X =
[7222 5516 8462 2852 6942 5245 2039 2070 9768 3951 8594 6781 3397 4958
 7733 7835]
X[0]	7222
X[1]	5516
X[4]	6942
X[3]	2852
X[2]	8462
X[8]	9768
X[13]	4958

data = [-47  22 -64 -74  76 -10 -46 -52 -78 -45]
data[0] = -47
data[-2] = -78
data[4] = 76
data[3] = -74
data[-8] = -64

arr =
[[-12.4  12.9   3.4   3.3  -0.2  -6.3 -14.6  -9.4 -14.8   0.7  -3.7 -18.7]
 [ -8.6  -4.0 -23.3 -11.7 -11.0  11.3  -6.1 -12.4  -7.6   1.8 -18.1
    1.4]]
Rows and columns are counted from 0.
row 0 col 0: -12.4
row 1 col 1: -4.0
row 1 col 8: -7.6
row 0 col 5: -6.3
row 1 col 5: 11.3
row 0 col 10: -3.7
row 0 col 8: -14.8
row 1 col 4: -11.0
row 0 col 4: -0.2
row 0 col 11: -18.7
row 0 col 6: -14.6
row 1 col 2: -23.3
row 1 col 3: -11.7

x = [180, 111, 226, 175, 218, 21, 123]
x[0]: 180
x[5]: 21
x[1]: 111

W =
[[ 23 -16 -35  -4 -28  14  28 -46 -33   1]
 [ 60   0  16  -3   0  -4 -36  11  42 -10]
 [-20  67  -2 -10  -1  40 -25  22  -4  54]
 [-16   7  39  41  58 -39  46  66  30 -21]
 [  5  56  26   0  23  -8 -30  62  35  14]
 [  1  17 -13   3   4 -41  42  23 -18 -25]
 [-60   7 -12  31  17  49  68 -19 -44  47]
 [ 32  12 -45 -26 -44   7   2 -38 -36   3]]
W[0][0]	23
W[:, 0]	[23, 60, -20, -16, 5, 1, -60, 32]
W[2][4]	-1
W[4][3]	0
W[1][8]	42
W[2][0]	-20
W[:, 3]	[-4, -3, -10, 41, 0, 3, 31, -26]
W[2][3]	-10
W[3][5]	-39
W[7][2]	-45
W[4][7]	62
W[5][2]	-13
W[5][5]	-41
W[1]	[60, 0, 16, -3, 0, -4, -36, 11, 42, -10]
W[4][4]	23
W[3][2]	39
W[5][6]	42
W[5]	[1, 17, -13, 3, 4, -41, 42, 23, -18, -25]
W[:, 4]	[-28, 0, -1, 58, 23, 4, 17, -44]
W[7]	[32, 12, -45, -26, -44, 7, 2, -38, -36, 3]
W[6][0]	-60
W[1][5]	-4
W[6][5]	49
W[4][8]	35
W[1][4]	0
W[:, 9]	[1, -10, 54, -21, 14, -25, 47, 3]
W[3][3]	41
W[2][6]	-25
W[0][7]	-46

grid =
[[ 0.00  0.08 -0.12 -0.05 -0.07 -0.08  0.08 -0.09 -0.02  0.08]
 [ 0.09 -0.12 -0.09  0.03  0.00  0.00 -0.11  0.01  0.12 -0.12]
 [ 0.10  0.13  0.03  0.03 -0.13  0.00 -0.04 -0.11  0.05  0.08]
 [-0.04 -0.06  0.10 -0.14  0.01  0.12  0.01  0.08  0.01 -0.04]
 [ 0.04 -0.07 -0.03 -0.08  0.10  0.09  0.06  0.03 -0.06 -0.08]
 [-0.17 -0.03 -0.02  0.01  0.04 -0.07 -0.02  0.10  0.06 -0.06]
 [ 0.03 -0.02 -0.14  0.01  0.03  0.05 -0.04  0.10  0.00  0.01]
 [ 0.19 -0.08 -0.10 -0.04 -0.02  0.03 -0.05  0.08  0.06  0.01]
 [ 0.02  0.03 -0.13 -0.09 -0.09 -0.12  0.05 -0.15 -0.08  0.04]
 [-0.02  0.05 -0.14 -0.12 -0.01 -0.09  0.06 -0.11 -0.02  0.01]
 [ 0.10 -0.10 -0.17 -0.10 -0.06  0.11 -0.07 -0.01  0.04  0.01]
 [-0.01 -0.07  0.11 -0.04  0.12  0.11  0.01  0.18 -0.02  0.05]
 [-0.02  0.12 -0.17 -0.07 -0.09 -0.06  0.07 -0.06 -0.04  0.03]
 [ 0.01  0.00 -0.02  0.02 -0.20  0.08 -0.03 -0.15  0.08 -0.09]
 [ 0.08 -0.11 -0.19 -0.09 -0.05  0.07 -0.04  0.06  0.05 -0.04]]
grid[-15,0] = 0.00
grid[9] = [-0.02, 0.05, -0.14, -0.12, -0.01, -0.09, 0.06, -0.11, -0.02, 0.01]
grid[-15] = [0.00, 0.08, -0.12, -0.05, -0.07, -0.08, 0.08, -0.09, -0.02, 0.08]
grid[:, 5] = [-0.08, 0.00, 0.00, 0.12, 0.09, -0.07, 0.05, 0.03, -0.12, -0.09, 0.11, 0.11, -0.06, 0.08, 0.07]
grid[-1,7] = 0.06
grid[:, 4] = [-0.07, 0.00, -0.13, 0.01, 0.10, 0.04, 0.03, -0.02, -0.09, -0.01, -0.06, 0.12, -0.09, -0.20, -0.05]
grid[3,-8] = 0.10
grid[-2] = [0.01, 0.00, -0.02, 0.02, -0.20, 0.08, -0.03, -0.15, 0.08, -0.09]
grid[4,-2] = -0.06
grid[10] = [0.10, -0.10, -0.17, -0.10, -0.06, 0.11, -0.07, -0.01, 0.04, 0.01]
grid[0,-6] = -0.07
grid[-10,1] = -0.03
grid[-7,-4] = 0.05
grid[-6,-8] = -0.14
grid[-1,1] = -0.11
grid[-1,-10] = 0.08
grid[8,-6] = -0.09
grid[14,-1] = -0.04
grid[3,3] = -0.14
grid[-3,5] = -0.06
grid[-3,2] = -0.17
grid[-5,-7] = -0.10
grid[2,-5] = 0.00
grid[-3,-3] = -0.06
grid[12,6] = 0.07
grid[6,-7] = 0.01
grid[7,6] = -0.05
grid[5,-6] = 0.04
grid[-6,1] = 0.05
grid[-1,2] = -0.19
grid[3,-2] = 0.01
grid[:, -9] = [0.08, -0.12, 0.13, -0.06, -0.07, -0.03, -0.02, -0.08, 0.03, 0.05, -0.10, -0.07, 0.12, 0.00, -0.11]
grid[:, 2] = [-0.12, -0.09, 0.03, 0.10, -0.03, -0.02, -0.14, -0.10, -0.13, -0.14, -0.17, 0.11, -0.17, -0.02, -0.19]

M =
[[ 50  29 -14  18  33  15  13 -14 -31   9]
 [ 23 -26  15  31 -15  38 -31 -36 -43   3]
 [-47  -6  -2 -12  46 -54   6 -40  21  54]
 [ -6  -8 -38  16  32  11   3  34   3 -31]
 [  7  26 -31  13  18   8  14 -22 -51  33]
 [ -4  16  23  -6  17  38  16  21  -4  15]
 [-23 -17 -37  19 -26 -18  10  -9  -8  28]
 [ -3  -5 -41  38  34  -2  18  22  33 -39]
 [  9   9  26   4  30  40  21  17  -6   8]
 [-16  19  32 -10  11  38  10  24   4  16]
 [  0  20  17  -6  24  42  27  26 -12  11]
 [-18 -52  20  26  12  -8  32 -13  48 -31]
 [ 24   3  49 -36 -55 -26  21  56  -1  30]
 [ -2 -59  37  -6 -33 -10  -3  16   7  -6]
 [-36  30 -19 -53 -10  40 -11 -47 -51 -18]
 [ 31  49  76   8   9 -19 -63 -25  37 -43]]
M[-16][-10] -> 50
M[-6][-10] -> 0
M[-11][5] -> 38
M[:, 5] -> [15, 38, -54, 11, 8, 38, -18, -2, 40, 38, 42, -8, -26, -10, 40, -19]
M[-10][9] -> 28
M[-7][-3] -> 24
M[:, 8] -> [-31, -43, 21, 3, -51, -4, -8, 33, -6, 4, -12, 48, -1, 7, -51, 37]
M[13][5] -> -10
M[-2] -> [-36, 30, -19, -53, -10, 40, -11, -47, -51, -18]
M[-15][-7] -> 31
M[-5][-8] -> 20
M[15][-10] -> 31
M[-4][2] -> 49
M[-1][-4] -> -63
M[:, 2] -> [-14, 15, -2, -38, -31, 23, -37, -41, 26, 32, 17, 20, 49, 37, -19, 76]
M[-12] -> [7, 26, -31, 13, 18, 8, 14, -22, -51, 33]
M[:, -4] -> [13, -31, 6, 3, 14, 16, 10, 18, 21, 10, 27, 32, 21, -3, -11, -63]
M[-13][-9] -> -8
M[:, -6] -> [33, -15, 46, 32, 18, 17, -26, 34, 30, 11, 24, 12, -55, -33, -10, 9]
M[11][3] -> 26
M[-2][-10] -> -36
M[-10][5] -> -18
M[-5][-4] -> 32
M[1] -> [23, -26, 15, 31, -15, 38, -31, -36, -43, 3]
M[-14][2] -> -2
M[7] -> [-3, -5, -41, 38, 34, -2, 18, 22, 33, -39]
M[7][-3] -> 22
M[0][-4] -> 13
M[12][0] -> 24
M[13][7] -> 16
M[-13][-3] -> 34
M[12] -> [24, 3, 49, -36, -55, -26, 21, 56, -1, 30]
M[-6][-8] -> 17
M[-9][-10] -> -3
M[1][-9] -> -26
